[[ 33  21  32  13 -21   5]
 [ -4  14 -34  15  35 -18]
 [  1 -14  36 -16 -36  16]
 [  9  13   8  45   4  31]
 [  3   2 -26  49  -5  -8]]
->
[[  1 -14  36 -16 -36  16]
 [  3   2 -26  49  -5  -8]
 [  9  13   8  45   4  31]
 [ -4  14 -34  15  35 -18]
 [ 33  21  32  13 -21   5]]

[[-33  46  28  -4  15 -19 -53  -7   1 -11  29   9  27   6 -42 -30]
 [ 29  13  45  -5  36 -33 -45 -18 -40 -40  21  27  30  10 -36 -26]
 [-36  20 -36  27 -34  15  14  42  29  52  23  37  53  24 -31  39]
 [ -5   8  20   8  31  19  24   7 -34  31  29  24   8  -5  43  18]
 [-46  15  36 -10   4  22   2  -6 -35   8  -3   9  11  -8 -39   5]]
->
[[ -5   8  20   8  31  19  24   7 -34  31  29  24   8  -5  43  18]
 [ 29  13  45  -5  36 -33 -45 -18 -40 -40  21  27  30  10 -36 -26]
 [-46  15  36 -10   4  22   2  -6 -35   8  -3   9  11  -8 -39   5]
 [-36  20 -36  27 -34  15  14  42  29  52  23  37  53  24 -31  39]
 [-33  46  28  -4  15 -19 -53  -7   1 -11  29   9  27   6 -42 -30]]

[[ -4 -40  20   7   7  46  22 -14  -8   7 -42  40]
 [-24  25  -4 -17 -18  20  22 -27 -22  19  23 -14]
 [ 38 -30  48  58  17  10  -2  10  -4  -2 -11  11]
 [-18  28  -9 -17  -4   5   5  -6 -15   8  16  -9]
 [ 23  10  47  35  30   8   8  18 -10   9 -15  18]]
->
[[ -4 -40  20   7   7  46  22 -14  -8   7 -42  40]
 [ 38 -30  48  58  17  10  -2  10  -4  -2 -11  11]
 [ 23  10  47  35  30   8   8  18 -10   9 -15  18]
 [-24  25  -4 -17 -18  20  22 -27 -22  19  23 -14]
 [-18  28  -9 -17  -4   5   5  -6 -15   8  16  -9]]

[[-39 -40  -5  -1  11  -8 -10]
 [ 22  28   0   3   2   3   4]
 [ -1   1  -4 -10  21 -21 -15]
 [-27 -46  -3 -10   8  -1 -10]
 [-13 -21  -4  -4   9   0  -5]
 [-31 -33  -3   2  -5   3  -1]
 [-19 -26  -1  -4  -4  -4  -4]
 [-17 -27  -3  -5   2  -1  -5]]
->
[[-27 -46  -3 -10   8  -1 -10]
 [-39 -40  -5  -1  11  -8 -10]
 [-31 -33  -3   2  -5   3  -1]
 [-17 -27  -3  -5   2  -1  -5]
 [-19 -26  -1  -4  -4  -4  -4]
 [-13 -21  -4  -4   9   0  -5]
 [ -1   1  -4 -10  21 -21 -15]
 [ 22  28   0   3   2   3   4]]

[[-32   6 -32  52 -38 -39 -14   6  -3]
 [ 47  -8   8 -41  43  -3  28 -21   7]
 [ -5   9  15 -17 -21  26 -21 -18   1]
 [ -9  11  13  -7  -9  16  -6  -1   2]
 [-28 -12 -20  55 -28 -11 -14  19   2]
 [ 40   3   1 -35  36  -8  34   1   5]
 [  7  -2  39 -58   9  39 -17 -45  -3]
 [ 11   7  10  -5   0  -7   9 -11  15]
 [ -8  -1 -12  10 -10  -6   2  10  -3]]
->
[[-28 -12 -20  55 -28 -11 -14  19   2]
 [ 47  -8   8 -41  43  -3  28 -21   7]
 [  7  -2  39 -58   9  39 -17 -45  -3]
 [ -8  -1 -12  10 -10  -6   2  10  -3]
 [ 40   3   1 -35  36  -8  34   1   5]
 [-32   6 -32  52 -38 -39 -14   6  -3]
 [ 11   7  10  -5   0  -7   9 -11  15]
 [ -5   9  15 -17 -21  26 -21 -18   1]
 [ -9  11  13  -7  -9  16  -6  -1   2]]

[[ 36 -45  -8  -4   4  23]
 [-11 -49 -29 -20  -1   7]
 [-20 -25 -42  30   4 -10]
 [ 41 -29   3  -1  12  30]
 [ 12 -38 -25  25  13  32]]
->
[[-11 -49 -29 -20  -1   7]
 [ 36 -45  -8  -4   4  23]
 [ 12 -38 -25  25  13  32]
 [ 41 -29   3  -1  12  30]
 [-20 -25 -42  30   4 -10]]

[[  8 -25 -12  41  -2  11  -3 -22  -1]
 [-27  14  12  35 -13  11  -6 -24   2]
 [ 34 -33 -21  -7  13  11   4  10  -2]
 [  0 -15  -4  45  -5  11  -4 -25   1]
 [-36  -1  -9  24 -16  11 -12 -22 -12]]
->
[[ 34 -33 -21  -7  13  11   4  10  -2]
 [  8 -25 -12  41  -2  11  -3 -22  -1]
 [  0 -15  -4  45  -5  11  -4 -25   1]
 [-36  -1  -9  24 -16  11 -12 -22 -12]
 [-27  14  12  35 -13  11  -6 -24   2]]
---
[[ 14  -6  -1 -10  12   9]
 [ 24  24 -34 -12  -1   9]
 [  2   9 -21  -5 -10  -8]
 [-22   4 -19   3  -2  12]
 [ 25  31  -3  -5 -14  -7]
 [-11  12 -14  -9  10  27]
 [ 29  -1 -10  -4  -1  20]
 [-10 -26  -3 -17  -5   4]
 [-48  14  -2   0  20  11]
 [  8 -21 -28   7  -2   2]]
->
[[-10 -26  -3 -17  -5   4]
 [  8 -21 -28   7  -2   2]
 [ 14  -6  -1 -10  12   9]
 [ 29  -1 -10  -4  -1  20]
 [-22   4 -19   3  -2  12]
 [  2   9 -21  -5 -10  -8]
 [-11  12 -14  -9  10  27]
 [-48  14  -2   0  20  11]
 [ 24  24 -34 -12  -1   9]
 [ 25  31  -3  -5 -14  -7]]

[[ -8 -11  19 -13]
 [  6  -2 -13   8]
 [ -7 -24  31  25]
 [ 33 -12   6 -23]
 [ 19  18  31   1]
 [ 34 -10   7 -18]
 [-19   7 -15  16]
 [-15   1 -44  13]]
->
[[ -7 -24  31  25]
 [ 33 -12   6 -23]
 [ -8 -11  19 -13]
 [ 34 -10   7 -18]
 [  6  -2 -13   8]
 [-15   1 -44  13]
 [-19   7 -15  16]
 [ 19  18  31   1]]

[[-11  13  56  10 -18 -14 -35   9]
 [ -5  46 -28 -13   4  25   2 -12]
 [  2 -19 -19  31  35   7  41 -42]
 [ -3  52 -18 -11 -21  25 -13  22]
 [ -5  18  -1  41  32   2   7 -36]
 [  0  49 -28  -8 -14  33 -27  29]
 [ 19 -27 -17  33  13   2  34 -30]
 [ 12 -32  -7  35   8   2  25 -25]]
->
[[ 12 -32  -7  35   8   2  25 -25]
 [ 19 -27 -17  33  13   2  34 -30]
 [  2 -19 -19  31  35   7  41 -42]
 [-11  13  56  10 -18 -14 -35   9]
 [ -5  18  -1  41  32   2   7 -36]
 [ -5  46 -28 -13   4  25   2 -12]
 [  0  49 -28  -8 -14  33 -27  29]
 [ -3  52 -18 -11 -21  25 -13  22]]

[[ 16  53  -6  -6   6  34  19]
 [ -3 -41 -23   7 -22  17 -31]]
->
[[ -3 -41 -23   7 -22  17 -31]
 [ 16  53  -6  -6   6  34  19]]

[[ 59  21   0]
 [-45  15 -22]
 [ 33  29 -32]
 [ 47 -34  29]]
->
[[ 47 -34  29]
 [-45  15 -22]
 [ 59  21   0]
 [ 33  29 -32]]

[[  5  -9  -1 -16  22  15 -10  -5]
 [ -3  -6  -3   3   9 -33  25   1]
 [ 53 -13  37  -1   6 -36  15  25]
 [ 24  27  29  27  10  11   7 -28]
 [-30 -31 -30  60 -59   8 -45  22]]
->
[[-30 -31 -30  60 -59   8 -45  22]
 [ 53 -13  37  -1   6 -36  15  25]
 [  5  -9  -1 -16  22  15 -10  -5]
 [ -3  -6  -3   3   9 -33  25   1]
 [ 24  27  29  27  10  11   7 -28]]
